rotation steps, each row followed by its count of steps
The counts run from 0 to 818.
[-12 -35  25  21 -14 -18  16  -3  -8 -12  53  22 -23  -2 -32 -10  35  26
  32 -18 -17  24   6 -16 -16   5 -35  -1  -6   9   8 -29  47  18  22 -15
 -13  12  22  26  -5]  292
[-12   3 -17  12   0 -11  -2   8  -9   1  41 -10 -10  -6 -40 -54  29  39
  42   2   1   7  40  -6 -19  15 -29 -47  -6  15   0   2  26   3  -7  -6
   8   4  -5 -35  21]  248
[-23 -30  22  12 -10   3  -4  14  -8 -20  60 -20 -23   3 -17 -48  15  10
  36 -26  -8   5  16 -12  -4   9 -49 -14   6  14  13 -17  16  -4  -9  29
  17  21 -10  -4  -1]  250
[ 11 -33  41  11 -15 -31  18 -15 -13  -9  28  35 -47 -14 -29 -41   7  30
  28 -20  -8  34  -1 -12 -31  -8 -13  -8 -28  -3 -12 -15  10 -16  -9   2
  17  23  23  25  10]  239
[ 18 -24   7  24   9 -43  47 -17 -13  21  38  17   3  12 -21 -23  26  17
   6   8  -8  10   8 -11 -43 -12 -13  -8 -20  18  25  20  18  10 -28  15
  33 -11   7 -12  -3]  612
[ -2  -8  34  41  -5  -8   8  -1  -2 -27  30  -2  12   7 -20 -41 -17  14
   7 -52  14  21  30 -10 -42 -16   0  -3 -31  20 -18  -3  -8 -40  -8  23
  -8 -10 -12  13   5]  242
[  9 -33  14  20   5  -8  45  15   0  17  27  40 -18 -15 -45 -17  21  30
  11 -14   9  14   0 -30 -39   8  21 -29 -14 -19 -25   4  -7  26   2   8
  22   0   0  -7  13]  728
[-13  -3  20   1 -13 -38  15 -28   7  16  53   6  -9   9   0 -37  26  33
  41  10 -23  -6  39   9 -12  11 -31 -22  -1  -5  21  -9  12 -11 -37  22
 -17  -6   5 -19   6]  526
[-12 -28  28  50 -30   5   6  -6  38  -6  54  16  18  -5 -15  -9  -9  -3
  32 -46  -6   2  40   6 -28 -14 -15   2 -23  18   6 -10 -13 -21  11  28
 -33 -10  10   8 -12]  296
[-13   0  14  11   7 -23   0  -5 -19 -13  45  13  -7  -1 -10 -49  20  13
  46 -10  -1  22  27 -15 -26  18 -22 -30  -6   2 -11 -16  13 -11 -48  28
  14  -1 -19 -13  23]  580
[-26 -25 -27  33 -10  12 -10  -5  -4  21  50 -29   9  13 -20 -49  19  10
   4 -25   7 -21  43  -4 -17 -12  -8  -5  11  14  10  -9  29 -33  -1  23
 -17 -11 -15  11  15]  593
[  4   8   2  38 -17  25  26 -37  -7 -24  32  14  10 -27 -25 -54  -5  16
 -11  -5   1  -9  45  32 -16  44   0 -20 -15 -10 -16  -2 -13 -21 -27   0
 -12  12  -2   6 -11]  757
[-30 -14  21  21 -10 -13  -7  -6   3  -3  55  32 -18 -12  -7 -22  31  -1
  38  -1 -10  -6  18 -15 -15  21 -12 -19   3  10   8 -47  11 -18 -34  29
 -26   3 -15  12  22]  634
[-12  -5  -4  45  18  28 -12  -8   5  -8  27   0  16 -11 -33 -11  20  10
  13 -37   6   4  26   3 -32  19 -44 -31 -46 -10  -4  -8   5  20  21  12
 -17 -16 -13 -20  29]  288
[-20  12  -6  22 -21 -12  30 -29  -1 -39  60  30 -14 -19 -11 -37  -4  19
  13  10   4  -8  30  26 -29  21 -12  -1   7 -13   3 -28  -9  12  -5   9
 -30  -9  10   5  -9]  192
[-12 -47   2  27  -9  13  31   7  21  12  57  42   8 -38 -25  -1  19   2
   6 -32   5   9   8   2 -16  30 -37 -11  -6  -5  19   4  -6  41  13   8
   6  12  10  -1 -20]  780
[ -7 -13  10  34 -20  -2   4 -23  -5  -5  52  38  -1   7 -10 -19  29  18
  11   1  -6 -11  18   7 -23  64 -36  -3 -40 -12   3 -16 -17  35  -9   4
  12  -5   8 -13  23]  567
[  3 -26  19  33  -6 -21  12  26   0   1  36 -17   6   0 -28 -34  15  30
   8 -18  11  26  41 -14 -29  -7 -15 -20 -11  46  -5  -2  34 -34  -1  -5
   2  13   0  19   8]  698
[ -2 -10  28  30   3  20  39 -21 -28  12  34  -9 -10   5 -30 -26  23  10
 -15 -41  -5 -31  -1 -15 -38  -6   3   1 -23 -37 -16  -1  14  -4 -21  32
  10 -18   5   7   2]  273
[ 18 -26  20  27  -6 -39  13 -11 -10   8   8  19 -33   5 -42 -46  16  34
  19 -13  -3  27  10 -18 -39 -32   4 -19 -26  17 -12  -2  11 -27   1   4
   8   8  15  14  15]  240
[ 12 -22  33  20  -7 -23  29 -28  13  23  26  32   3 -11 -18  -5  36  19
  16   0 -22  -7  14  -7 -44  14  -4 -17 -22  16   4   4   2 -30 -48  32
 -17   8   3   0  17]  228
[  9 -38  15  53  -2   1  46 -24   0  38  25  -1   0   7 -23 -33  14   1
 -26 -13  -9 -28   7  -2 -45 -17   9   0 -16  17   6  15   4 -25  -6  34
  -5  -1  -2  18  -8]  380
[ 11   7 -12  25  -8 -11  19  -9   7  -5  13  23 -13 -19 -33 -43   3  56
  23 -11   3   8  34   2 -38   6   5 -32  -9 -24 -44   2   4   1   0  19
 -15 -16   8 -28  24]  577
[ 10 -38  38  27   7   6  37  14 -16  -9  47 -13 -23 -28 -43 -44   7   0
  -8 -34 -12   8  -3  -8 -11 -13 -11   0   4  -1 -10   5  27  -5  -9  27
  29  20  -7  14 -27]  656
[-20   7  12  15  -3   1  -7 -23  15 -11  32   5 -27 -26 -46 -23   3   4
  37 -20  -5  -4  27   5 -26   9 -46 -17 -43   7  25   6 -25  24   9   1
 -43  10   5 -20  -8]  181
[ 10 -17  47  40 -20  -2   9 -30 -17  -5  24  36 -24  -5 -49 -35  16  -3
  -1 -30 -16  12  12 -12 -23   7  11  -1 -52  -7 -10 -10  -6 -32 -18   4
   9  11  14  17   2]  796
[  5   8   3   6  20   8  40  -9 -12 -25  41 -10 -11 -33 -41 -49 -12  -4
   5 -19  -1  12  13  13 -30   2 -47 -23  -8  13  20  31   4  30 -16  14
  -4  -1  -5 -17 -27]  320
[ 19 -27  16  53  18  -2  46 -11  10   0  32  21  17  -8 -31 -23 -10 -12
 -10   0  -1   5  12  16 -37  10 -14 -14 -37   6   7  18 -32  34   2  16
  18 -11  -9 -23 -18]  725
[-19 -11 -44  16 -18 -15   7  -7  12 -21  48  31 -27 -44 -21 -51  -6  18
  34  -8  10  26  28  13 -23  -8 -30 -24  28  10  21 -11  10  13   9   4
 -12   1  -3  -4  -9]  139
[-10 -16  -5  35  19 -16 -11 -23  -1   0  32  -2 -12  -3 -17 -66 -20  16
  41 -16  18  16  25   8 -28  -5 -37 -26  -8 -16  -3 -11 -22  19  21  21
   5 -19 -20 -22  18]  693
[ -6 -48  47  25 -14  -6  11   2  19   6  55  33  -4 -16  -9  -8  20  18
  32 -16 -12  20  31   6   2  35 -32 -18 -13   2  -1 -27  -6   7   6   2
  -5  21   5  14  -5]  184
[ 18 -18  -9  31 -19  29  50  17  13 -16  30   5   3 -33 -34 -42 -19  36
  -9 -32  14  13  11  13 -34  -5 -10  -7   6  -3 -21  17   0   9  19  28
  15   5  11  -7 -13]  768
[ 19 -30   0  37 -34   0  35   2  25   6  20  37  -6 -19 -28  -3  29  44
   1  -3 -22 -11   1   1 -40  15 -31   8 -26   9  -4   9  21   5  14  25
  -9  18  23  -5   2]  226
[-11 -18 -27  17  -5   5  11 -14  -7  36  48  22   7  -7 -33  -9  54  13
   9   9 -11 -19  27  -9 -22  36 -24 -32 -23   7  23   5  27  33 -10   1
   8  -4  -5 -24  10]  109
[-23 -35  13  20  -5  -7 -10  -1  -9  -5  43  -2 -40 -23 -24 -52   1 -11
  44 -23 -12  13  18 -17   6 -28 -28 -12  18  15  15  -9   9  -3 -11  34
  -2  26 -16  15 -10]  251
[  6 -22  20  37  -8 -42  16   1  12   9  37  28 -10   7 -23 -37   9  27
  32  15   1  20  25 -16 -27  22   5 -26 -34  12  -2   3 -31  15  -9   2
  21  10   2 -28   6]  461
[ -1  -2   3  -1   2 -20  40 -11 -38  17  36 -17 -30   6 -29 -69  25  35
   9  -3   8 -16  22 -10 -31 -11   3 -20  10 -16 -14   4  22 -18  -7   4
  11 -17  12   0   7]  538
[  8 -42  14  41  -9   4  50   0  30  26  37  42   7 -28 -14   5  29  28
  15  -2 -22   2   3   6 -28  14  -8 -11  -4 -23 -17  -9   1  15  13  28
 -11  -5   9  -1   4]  450
[ -1 -41  44  29 -21  14  48   5  12  17  57  -2 -13 -21 -30 -25  23   6
   0 -13 -13 -36   5  -4   1  19   5   4   4 -10  -1  -2   0  -5 -21  42
  -1  22   4  16 -18]  602
